128 stands for zero in the data rows.
Every row has a hidden score. How much higher is the second row's score than the first row's in each pair? 10 means about the same, 20 much higher and 0 much lower. The score is a weighted sum of the row's numbers plus the product of two more (or one squared), each taken from its middle value.
[148 107 103 130 140 165 130 146 150 126 152 125 122 198 108 136 108 117
 130 147 156]
[173 130 208 122 141 133 123 125 143 161 111 127 112  94 161 132 132  78
  73 143 152] >> 12
[138 142  81 133 149 100 100 133 161 169 136 121 160 128 168 126 108 153
 121 191  90]
[150  39 100  55 142 118 143 136 176  91 231  84 136  99 117 133 105 129
  77 119 167] >> 9
[127 175 164 215 103 127 108 144  90 150 107 193 177 150  87 135 156 112
 152 109 120]
[113  91 128 154 161 126 124 133 119 124 133 127 135 124 142 144 111 120
 122 148 113] >> 8
[121 130 148 137  77  96 147 143 136 147 139 146 101 173 163 146 103 113
 169 118 160]
[118 149 143 125  90 121 111 141 112 151 100 151 104 153 140 151  99 144
 194 115 126] >> 10
[ 95 136 131 125 126 109 106 121 139 115 124 129 138 138  94 117 129 127
 196  99 121]
[107 174 143 110  85 142 122 151 147  92  36 142 118 138 167 154 144 119
 118 114 146] >> 12
[ 85  95 118  87 105 145 122 138  92  82 143 118  99 160 129 134 143 162
 165  92 157]
[148 112 107 135 123 142  97 129  68  89  80 115 106 138 156 150  85  96
  96 132 122] >> 9
[126 114  80 153 145 155 165 132 130 103 167 108 110 154  93 139 103 124
 122 169 156]
[143 157 165 120 127 127 166 117 123 123  99 116 130  75 126 129 207 158
 108 118 138] >> 11
[139 150 152 123  76 139 105 101  97 164 112 114 127 172 213 144 140  89
  88 169 122]
[122 110 123 162  95 114 117 137 129 143 143 146 133 140  92 113  87 167
 184 138 138] >> 11
[165 160 131 110 106 105 130 123 170  84 139 125 141 133 144 105 159 156
 129  91 153]
[116 120  75 103 175  88 138 113 139 152 132 115 119  92  99 183  82 121
 126 176 114] >> 8
[137 108 113 158 182  88 183 129 170 175 176 109 143  88 113 129  68 103
 125 144 106]
[149 107 143 145 123 102 121 146  56 120  81 120 110 165 127 187 107 125
 137 123 143] >> 9
[120 181 128  81 143  93 127 121 115 142 114 137 142 109 131 160 120 133
 118 160  75]
[ 96 145 109  99 105  86 105 130  94 143 102 124 117 126 122 178 107 182
 134 110 136] >> 10
[128 175 120 119  96 182  98 151  64 127 143 127 163 143  94 137 166 126
 143  87 104]
[156 164 184 120 143 110 153 106 156 167 157 136 157  28 169  95 144  84
  98 145  98] >> 16
[126 125  78  63 184 155 160 111 156 134 184 121 144  73 114 113 125 123
  91 144 123]
[111 128 119 111 149  64 169  98 152 109 117 147  99 114 181 115 132  39
  92 147 131] >> 14
[105 113 121 159 139  79 154 116 132 152 140 177 131  82 110 129 109  69
 102 137 125]
[143 124 132 138 135 111 133 116 134 168 134 138 144  90 155 100 164 134
 119 104  95] >> 10
[138 112 140 135 119 159 134 135 158 108 115 147  94 162 119 102 102  93
 111 120 167]
[119  91 147 186 167 107 166 129 137 143 162 145 115 138  66 116  60  78
 139 142 129] >> 14
[167 129 122 119 158 160  96 131 108  92 118 114 164 121 140 110 178 156
 136 123 125]
[111 174  78 139 155 161 112 136 122 186  82 127 156 126 156 155 146 164
 151 140 111] >> 11
[147  79 103 155 179 103 149 121 138 169 126 122 128  88 116 139  93  69
 110 162  89]
[130 151 151 159 158 107 108 135 149 179 155 100 130 119 136 136 102 131
 150 159 105] >> 9
[145 150 125 125 127 173  93 118 131 117 102 115 133 117 161 128 123 107
  54 150 128]
[156 136 143  93 192  69 160  95 165 133 132 128 131  76 161 153 111  78
  34 146  98] >> 11
[ 97 128 121  98 114 145 104 151 131  97 122 145 120 136  99 117 167 138
 154  96 109]
[169 143 165  61 165 142 138  94 147 147 140 138 136  89 174 123 145  96
  56 163 113] >> 10
[ 81 135 125 106  62 107 139 136 120  94  66 141  97 158 172 145 178 129
 152 100 154]
[117 172 142 127  47 143 106 170 127 168  96 141 151 163 128 117 179 177
 177  84 118] >> 8
[ 93 143 128 138  80 130 117 125 138  97  74 136  94 168 152 119 147 126
 149 111 150]
[ 94 159 129 109 129  46 167 130 167 114 107 127 114 103 120 138 103 100
 115 144 134] >> 10
[148  98 107 109 189 131 104 106 161 145 155 116 153 120 146 124 139 113
 156 134 108]
[150  61 134 161 204  80 194  69 169 118 198 152 110  48  97 105  68  25
 100 154  80] >> 9
[138  89 105 155 150 148  95 115 133 201 142 138 146 151 132 107 115 110
 148 163 108]
[135 130 112 145 145 158 125 133 117 188 115 113 167  96 195 132 147 128
 112 148  84] >> 13
[118  82 123 130 138 142 108 118 115 113 120 101 160 145 121 148 178 138
 148 141 152]
[ 57 143 147 113  46 113 111 156 140  95 132 130 167 160  87 116 166 215
 169  86 200] >> 14
[ 89 126 122  89 115 133 122 122 151 122 178 103  58 161  96 131 106 136
 112  99 144]
[181 164 131 108  64 145  72 144 120 109 138 123 123 154 149  89 177 214
 145 102 165] >> 15
[136 127 103 151  66 164 134 126 109 116 111 136 110  90  83 101 121 116
 121 138 120]
[103 138 166 111 102 106 180 145 176 129 103 139  70 187 100 150  75 114
 138  93 173] >> 9
[125 135  99 121  97 159 114 120 145 120  79 119 121 123 153 115 151 123
  86 137 140]
[131 124 166 125 127 108 152 117 131 118  68 108 142  93 101 141 138 139
 120 131 118] >> 7
[116  58  98 133 141 143 166 124 105  66 146 126 144 120 114 139 126 120
 103  95 146]
[110 113 142 170 109 119  91 134 136 187 143 125  96 148  81 133 119 140
 149 119 123] >> 9
[140 148 137 108 145 129 138 112 183 141 123 109 123  71 140  89 133 114
  68 150 120]
[131 158 110  95 126 167 131 116 108 163 108 114 118 119 157 123 132  97
  87 156  97] >> 11
[118 184 110 111 119 182 132 144 105 134 146 115 159  90 140 147 145 135
 131 134 106]
[129  52 131 138 164 152 135 125  94 109 126 134 124 143 129 147 126  97
 111  97 127] >> 6
[149  97 104 111 145 161 162  95 114  90 177 135  76 139 125 125 104  79
 112 124 114]
[131 122 162 187 121 117 143 143 103 139 104 144 136 142  84 135 130 114
 152 107 117] >> 14
[153 178 139  84 144 152  91 137 127  96 118 105  95 158 118 121 138 146
 139 140 153]
[159 131 171  81 142 139 134 125 141 150 106 113 107  92 158 108 129 118
  88 147 132] >> 15
[130 141 178 210 180  99 159 133  90 170 127 179 169  80 152 109 142 107
 138 146  93]
[ 94 147 137 106  54 162  83 138  82 116  30 133 118 116 157 134 168 172
 115 100 165] >> 3
[107 121 143 148 150  83 181 128 167 177 142 115 128 120 129 163 117 110
 141 150 124]
[108 153 155  87 128  81 202 131 161 167 149 128  87 151 130 139  81 136
 157 135 159] >> 11
[156 128 157 164 125 164 152 121  76  69 130 160 167  93 141 112 158 121
 117  90 104]
[132 117 159 125 203 183 101 147  93  97 101 114 151 142 145 161 148 145
 143  72 135] >> 6
[143 155 153 129 153 151 146 118 151 114  85 128  82 146 166 168 118  79
  47 160 155]
[144 133 133 173 136 115 158 106 138 170 149 143 135 105 113 111 122 110
  89 153 115] >> 15
[173 159 129 179 147 167 101 152  58  80 130 129 172 125 144 120 159 103
 121  59  88]
[121  79 132 182 165 112 126 109 153 121 142 153 127 177 122 122  78  86
 136 131 124] >> 13
[126 123 138 203 153  85 168 106 162 150 176 135 130  91 130 103  94  77
 130 135  99]
[134  61  98 166 128 158 121 137 177  96 155 153 105 153  61 131 115 154
 120 147 150] >> 15
[ 68 176 165 115  58  80 102 137 100 106  24 160 105 173 163 137 175 158
 167  74 174]
[107 126 159 179  82 130 127 117 135 101 116 135  68 150  68 135 104 102
 152 105 105] >> 4
[131 171 113 105 165  88 149 133 198 128 152 131 133 102 107 136 114 142
 131 158 149]
[117 144 147 135 186  93 145 125 162 117  95 100 119  59 144 163 129 114
  88 110 108] >> 8
[114 190 165  96  74 149 102 116 123 128  60 131  95 131 129 113 166 186
 120 120 166]
[176 129 107 108 162 170 110 116 193 108 148 127 111 133 161  95 144 126
 111 155 128] >> 9
[140  68  70 120 163 150 133 100 156 195 148  99 150 114 159 191 129 121
 124 194  89]
[ 99 114 136 133 155 142 113 131  94 139 118 130 133 141 164 109 148 154
 138  82 143] >> 8
[183 164 116 142 158 172 152 124  54  95 131 121 159  83 117 105 132 118
 136 117  84]
[109  94 115 148 118  85 135 125 149 156 141 114 154 103 136 150 128 121
 144 126  80] >> 17
[ 99 102 124 113 135  85 142 120 148 176 137 118 108 119 128 163  52  98
 170 149 145]
[120  73 173 178 150  95 119 137 155 126 127 139 129 133  80 100  58  91
 137 103 112] >> 12
[120 115 117  63  96 180  91 150 107  73 103 130 123 151 141 123 158 186
 162  71 162]
[176 130 101 141 190 166 148 107  85 111 188 115 137 109 173 164 127 107
  96 153  93] >> 5
[109 160 138 122  86 129 143 144 119 136  77 109 134 119 139 117 136 171
 137  82 137]
[160 157 154 124  92 182  58 159  94  84 105 122 157 182 171 135 178 190
 143  81 132] >> 8
[124 152 131  87  99 119 177 124 140 119 105 125 114 142 148 122 140 143
  80 127 143]
[109 129  90 109 117 120 115 141  60 156  88 113 105 147 156 200 107 135
 123 143 142] >> 8
[137 197 128  58 132 106 111 124 142 110  77 129 116 121 140 137 127 167
 140 145 148]
[118  67 108  77 137 120 107 154 117  79 155 118 108 153  93 124 124 174
 113  77 152] >> 11
[108  53 102  78 148 122 116 125 128 151 163 107 149 101 122 140 149 147
 117 132 142]
[118 155  93 137  99 158  92 126 119  76  88 110 125 130 129 137 136 113
  89 159 130] >> 4
[169 139 114 136 151 154  93 118 146  92 178  86 137 117 182 145 141 123
 107 198 114]
[103 130 119 124 119 100 178 122 154 164 205 111 163 126 112 112 125 161
 133 159 154] >> 14
[156 156 127 120 101 128 107 151 110 137 134 105 110 170 175 165 136 106
 129 166 134]
[133 138 118 118 134 165 110 154 118 157  82 120 149 112 118 151 184 162
 125 123 130] >> 10
[154 164 141 110  81 136 122 129 100  90 153 129 107 157  97 102 118 152
 160 100 149]
[172 104 114 141 213  51 161 128 208 182 231 103 165 119 149 115  47 112
 108 220  92] >> 17
[118 112  99 127 134 103 115 123 110 188 121 145 119 115 138 156 118 106
 130 145 121]
[ 95 146 139 144  69  38 137 130 124 131  87 154 131 130 140 176 140 153
 141 127 132] >> 11
[149  76 129 134 212 124 194 114 145 156 132 121 101 130 202 176  78  38
  65 173 130]
[153 183 185  91 180 124 136 121 127 130  87 119 114  82 157  94 139 104
  77 134 149] >> 12
[141 107 139 124 139 148 147 167 115  71 121 102 134 138  92 127 125 112
  99  69 160]
[134 153 108 132 115 208  84 151  83  75 106 144 142 117 136 106 196 181
 159  92 137] >> 12
[ 77 106 113  81 126 143 106 132  89  81 137 141  86 160  95  98 156 164
 177  64 146]
[ 93 124  81 124 175 122 124 115 137 187 129 121 176  85  78 135 108 129
 179 137  70] >> 14
[133  91 159 148 127 132 160 116 116  62 155 160 101 107 131 121  86  85
  94 124 119]
[126  83  70 144 131  98 163 150 173  94 161 126 115 161 127 116  82  96
 123 158 152] >> 7
[141 116 110 134 164  87 154 134 151 167 123 123 132 143 153 136  92  91
 103 183 107]
[101 127  99 146 107 136 117 113 195 142 149 145 147 179  68  84 121 150
 141 149 124] >> 9
[155  75  99 157 203 173 138 123 186 126 160 118 102 142 141 126  94  67
  70 211 137]
[110 121 135 129 155  60 174  89 169  93 131 130 106 110 156 101 114  72
  72 128 125] >> 12
[142 163  93 149  95 164  64 124 119 146 107 136 171 204 165 101 119 172
 144 159 123]
[173 114 116 117 134  92 173 122 134  68 179 117 107  95 135 104 100 103
 108 135 145] >> 7
[ 99  80 119 142  95 140 100 131  99 124 135 118 128 194 145 127 145 161
 161  87 131]
[153 143 119 124 148 141  88 137  81  60 136  89 114 149 200 129 136 115
  94 146 131] >> 6
[156 148 142 120 129 140 146 128 124 156 118 119 125 138 198 146 141  76
 103 172 121]
[139 108  91 134  78 123 142 159 188  66 121 130 110 139 149 111 120 150
 138  87 159] >> 11
[137 173 150  96  97 163  81 133 123 144 117 136 133  93 136 106 175 146
  97 149 138]
[188 131 109 152 140 154 155 128 138  88 155 107 164 140 104 125 168 147
 119 142 138] >> 5
[117  78 126 157 164 120 173 129 139 121 148 147 144 139  88 130  90  76
 134 123 153]
[105  86 115 193 128 105 136 108 129 143 137 156 114  88  84 112  81  83
 125 134 104] >> 11
[156 158 124 104 149 170 122 111  64  83 136  98 160 133 202 153 118 116
 110 147 103]
[118  95 141 132 144 145 157 113  99  85 180 128 108 116 161 116 119 107
 109 112 128] >> 11
[100 126 147 149 119  70 164 100 131 130  88 134 143  79 124 168 139  98
 113 133  84]
[144 146 161  53 136  99 108 111 144 115 157 132 128 143 105 146 121 144
 142 149 139] >> 7
[105 123 131 113 110 155  95 122  93  95 118 146 109 154 116 135 153 131
 139 109 133]
[122 174 113  81  94 179 105 141 107 155 129 147 146 111 113 113 160 147
 170  86  98] >> 17
[188 162 115 127 118 151 118 130 151 113 157 128 156 139 167  81 179 151
 146 149 152]
[135 101  94 148 148 119 108 133 161 155 123 122 113 197 132 165  82 133
 139 174 151] >> 10
[119 173 149 122  94 134 114 134  99  87 126 172 101 195 138 146 124 105
 128  84 144]
[134 179 112  96 141  84 178 105 134 153  83 151 107  79 111 142 123  97
 115 174 112] >> 11
[135 147  77 119 181 132 162 105 138 209 163 140 185  66 155  98 144  91
 108 172  86]
[ 86  85 172 185 100  79 134 114 111  93 111 183 115 101  49 122 122 121
 162  78 128] >> 9
[146 181 135 127  95 147 125 139 109 117  88 116 144 125 143 102 174 153
 115 101 158]
[103 125 186 166 121 111 117 121 125 109  96 167 109 115  66 108 128 107
 168  90 135] >> 12
[ 99 152 120 117  83  98 106 164 127 128  86 119 112 165  53 141 115 138
 152 117 138]
[135 116 112 124 104 125 158 131 178  53 132 121 104 122 144  85 109 139
 111 101 162] >> 13
[109 101  98  77 134 114 106 136 103 144 115 128 125 150 150 170 114 146
 111 162 168]
[124 133  89  75 125 122 136 130 110 100 164 113 112 125  83 147 141 142
 125 108 128] >> 6
[125 149 120 146  96 146  87 125 139 137 131 112 142 136 122 133 186 156
 158 108 123]
[135 128  93 110 102 183  54 151 139 147  96 107 140 172 145 144 114 142
 120 170 130] >> 9
[120  99 117 159 153  57 174 117 199 190 179 121 128  97 136 146  59  89
 142 175  95]
[127 147 138 118 142  92 156 114 169 148 152 101 134 100 154 142 111  86
 105 161 132] >> 10
[161 114 164 127 142 131 146 122 128 142 116 122 111 112 215 159 110  60
  93 158 108]
[165 155 142 132 109 111 129 128 173  72 141 135 151 145 145  98 165 152
 143 127 145] >> 8
[126 193 172 188  75 144  90 158  75 183 108 152 182 109  78 155 201 197
 150 109 130]
[ 85 103  98 144 115 126  79 116 190 139 171 107 121 156 124 100 113 137
 144 165 107] >> 11
[121 148 125  88 118 184 154 115 115 136 182 141 148 101 139 109 151 108
 118 111 108]
[153 100 119 162 126  89 159  97 156 150 162  98 132 106  88 119  99 110
  90 178 108] >> 2
[182 137 127 124 144 169  61 115  70  77 154 116 145 141 219 156 146 105
  70 155 117]
[117 141 135 144 107 153  72 125 111 168 109 125 123 174 102 106 160 161
 179 106 135] >> 11
[109 157 122 110 127 121 134 140 155 171 163 135 158 103 175  91 180 152
 126 144 116]
[116  92 100  90 176 165 141 124  93 120 177 125 122 132 134 140 108 144
 114 132 125] >> 5
[123 100  69 102 139 116  93 150 169 123 128  95 122 166 109 129  83 149
 126 169 144]
[153 149 118 111 132 128 141 122 188  84 146 129 156 148 180  72 139 155
 123 128 119] >> 13
[118 108 128 149 138 102 128 110 136 155 160 131 141  95 130 116 144 143
 124 123 136]
[104 136 123 115 134 116 163 128 157 109  97 101 126 106 111 127 101  98
 105 120 130] >> 10
[140 150 147  73 130 154 121 128 140  97  81 111 114 130 163 116 169 102
  94 141 143]
[127  86  96 151 153 113 127 123 118 140 115 110 161 144 140 161 120 105
 137 162  95] >> 9
[ 95  93 113  93 136 148 113 159  76 103 152 101 113 151 107 142 147 162
 155  64 164]
[125 155 161 115 119 120 132 140 112 194  97 126 106 131 163 169 115 101
 103 146 118] >> 13
[157 154 124 101 199 114 142 109 170 154 116 126 103 123 149 129  80  64
  91 174 122]
[168 128 165 183 130 159 135 151  45 113 132 135 155  95 109 125 166 125
 121  83 114] >> 12
[156 168 155 101 122 153 139 132 148 117 101 113 129 159 148 115 113 138
 114 120 145]
[113 115 130 150  97 175  81 157  63 120 106 139 122 169 129 140 194 188
 171  72 157] >> 9
[162 120 152 105 132 149 117 106 101 107 111 104 121  59 152  92 174 149
  61 131 140]
[115  88 142 160 158 131 111 138 168 167 134 100 156 178 121 108 120 169
 208 131 151] >> 11
[120 135 111 137 154 150  83 115 135 121 123 137 130 149  89 133 156 155
 188 120 121]
[ 79 151 146 133  94 143  58 174  79 122  89 161 117 172 127 144 185 167
 195  63 138] >> 14
[136 195 149 109 136 141 120 113 128 114  73 117 109 114 107 143 154 169
  94  91 135]
[140  93 140 107 140 131  90 127 131 119 141 144 126 135 137 104 169 144
 107  97 115] >> 14
[124 177 147 172  89 164 131 155  85 154 109 164 152  96 115 119 177 115
 141 117  90]
[146 162 125  89 163 157 141 150 170 121  82  99  59  98  94 154 158 139
  88 128 144] >> 2
[174 164 110  90 125 114 131 107 144 121 154 112 144 143 133  72 144 173
 164 131 146]
[145 154 139 199 141  99 157 113 158 129 157 143 197 109 120 111 103 104
 149 158  73] >> 13
[110  82 138 160 121 109 157 105 150  97 145 154 141 126  60 139  66  86
 136 125 153]
[165 154 107 124 100 177  82 161 122  54 127 111 168 163 128 118 180 176
 149  93 139] >> 8
[100 157 159 101  82 145  83 134  71 112  70 110 130 138 146 121 154 164
 108 102 159]
[123 133 190 199 111  87 130 133 114 165 154 188 140  76 104  83 161 127
 136 118  99] >> 17
[134  69 132 144 156 124 171 120 150 102 169 156  64 139 125 122 116  59
 102 136 140]
[165 149 113 117 195 143 184 116 125 130 131 115 112 108 135 148  92  79
  57 176  94] >> 10
[157 109 138 127 177 145 153  87 160 150 177 107 129  19 180  72 142  83
  59 187 125]
[115 157 162 117  86 116 135 123 162 103 117 132  98 127 151 117 151 130
  93  92 141] >> 8
[123  87 133 124 154 145 107 157 108 110 145 102 146 161 137 127 152 142
 137 111 142]
[133  91 160 130 121 134 155 123 127  56 156 166  93 149 132 115 127 119
 122 111 113] >> 15
[121 146  95  89 164 113 102 117 162 155 150  96 123 117  73 121 114 173
 139 140 120]
[ 86 138 135 137 142 138  97 118 141 152 108 132 153 166 114  87 125 157
 186 111 138] >> 13
[136 132 124  93 203 120 116 112 125  96 181 110 116 119 127 137 116 138
 100 169 152]
[131 110  82  78 146 103 138 118 141 103 137 122 114 132 120 145  85 146
  88 170 144] >> 12
[151 134 159 168 131 113 181 121 114 154 130 189 151  99 128  66 117  76
 127 144 122]
[171 156 130 126 142 169 110 149  96  84 138 102 166 114 134  79 181 151
 139  98 114] >> 2
[137 121 168 161  85 130  78 152 146 124  82 141  83 173 102 145 123 125
 157 107 130]
[117 140 170 108  56  90 137 117 121 112  94 145 118  94 157 106 145 131
 115  91 171] >> 16
[ 90 101 104  80 100 165  98 143 112  87 139 124  95 153  77 122 151 176
 130  79 144]
[136 135 125 187 135 122 132 109 103 175 127 141 166  71 144 134 132 109
 101 149 111] >> 13
[101 107 123 152 107 120 126 130 178  92 135 125 135 163  71  94 101 198
 172  79 107]
[116  94 122  75 123 131 119 143  86  99 161  99  95 121 104 127  98 160
 136 124 154] >> 6
[108 167 159 144  82 177 121 167  70 159  47 130 143  97 144 150 187 180
 173  97 112]
[174 139 149  93 144 165 109 130 151 103 140 122 114 137  86 137 118 183
 158 105 134] >> 9
[133 100 126 122 179 107 176 140 151 103 141 112 116 121 124 136  83 102
  79 144 133]
[108 172  98  89 106 146 150 144 120 127 148 134 151 108 133 124 149 158
 130 111 122] >> 11
[127 132 135 186 121 122 130 120  94 142 110 159 146  96 140 156 135 114
 122 123 110]
[123 131 166 199 100 111 164 119 105 167 142 193 151  97 130  97 144 113
 163 123 117] >> 14
[134  59 104 104 127 149 167 123 157 102 183  93 133 138 119 145 108 124
 118 139 177]
[163  80 122 119 125 119 149  95 149  86 168 153  83 140 168 118 123  79
  96 150 126] >> 10
[186 134 198  73 161 136 115 114 133 147 108 105 139  72 155 108 152  90
  72 150 124]
[140 131 162 139 140  83 157 117 120 170 184 101 131 147 145 150  78 125
 148 158  93] >> 9
[161 170  92 143  99 151  96 153  83 121  87 116 137 139 189 147 189 175
 148 165 162]
[143 188 109  90  55 129  92 139  62  97  71 153 123 183 131 180 135 123
 111 130 122] >> 10
[ 74 129 133 140  67  72 101 137 115 130  86 132 107 151 123 139 134 163
 173 133 137]
[130 134 126  80 143 106 149 159 179 154 153 103 155 199 114 161  76 163
 159 105 158] >> 9
[152 116 119 137 128  98 136  92 125 116 154 147 101 134 198 159 111  69
  96 172 123]
[156  73 136 147 150 173 111 138  56 106 123 125 124 142 143 120 157  98
 124 103 129] >> 9
[163 185 157 148 130 195  83 160  49  78  87 127 166 120 109 139 189 173
 188  77 128]
[155 183 198  79 124 139 103 132 122 138  94 138  99  90 149 157 196 139
  92  94 146] >> 10
[115 158 118  80 100 164 103 132 102 169 143 132 143  99 124 101 163 143
 137 123 110]
[110  90  99  84  71  67 115 129  82 196 120 106 119 140 144 172 103 168
 135 139 183] >> 7
[161  90 129 217 136  95 158 123 136 145 153 148 131  74  95 124  93  73
 112 102 115]
[114 132 129 137 174  94 135 142 150 213 175 107 162 185 174 154 112 182
 164 158 115] >> 12
[119  98 112 122 151 128 117 141 138 139 129 103 139 165 169 114  97 137
 146 134 122]
[120 155 165 184 130 124 138 121 122 121 155 179 123 102 109  82 129  64
  82 150  92] >> 11
[124 151 134 101  89 151 106 163 129 106  49 109 120 124 117 136 170 171
 119  84 152]
[124 111 137 190 117 109 166 103 166 112 135 140 101 141  42 102  92  61
 131 112 125] >> 6
[112 106 135 171 173 128 153 103 201 111 149 134 164 128  99  99  58 110
 134 168 122]
[138 134 133 176 136 117 133 110 140 170 130 137 132  93 138 129 123 101
 113 170 111] >> 6
[123 139 153 120  93 106 135 156 140 157  91 104  93 129 140 150  78 141
 155 114 156]
[137 136 113 121 121 154  85 115 131 168  88 135 145  93 121 115 146 129
 151 121 103] >> 12
[ 90 112 119 126 131 115 108 134 126  98  88 133  89 160 167 107 143 106
 134  62 149]
[110 119 158 161 115 162  85 141 110 152  85 148 161 171 114 140 155 143
 190  81 159] >> 9
[169 118 134 156 145 219  75 138  60  93 139  96 171 144 149 140 139 143
 144 115  99]
[111 167  99 114 155  88 142 139 137 124 126 108  82 127  97 105  96 127
 134 132 131] >> 11
[132 100 150 167 123 115 113 132 126 145 150 145 110 147  74 124 119 116
 138 123 134]
[ 89 147 140 130  55 137  95 128 141 118  67 129  74 157 128  92 179 147
 129  94 173] >> 11
[129 138 108 185 110  95 125 118 161 164 138 136 201 125 108  69  86 161
 169 134  98]
[140  95 100 124 133 101 129 113 161 183 174 125 152 157 125  88 106 125
 139 184  92] >> 6
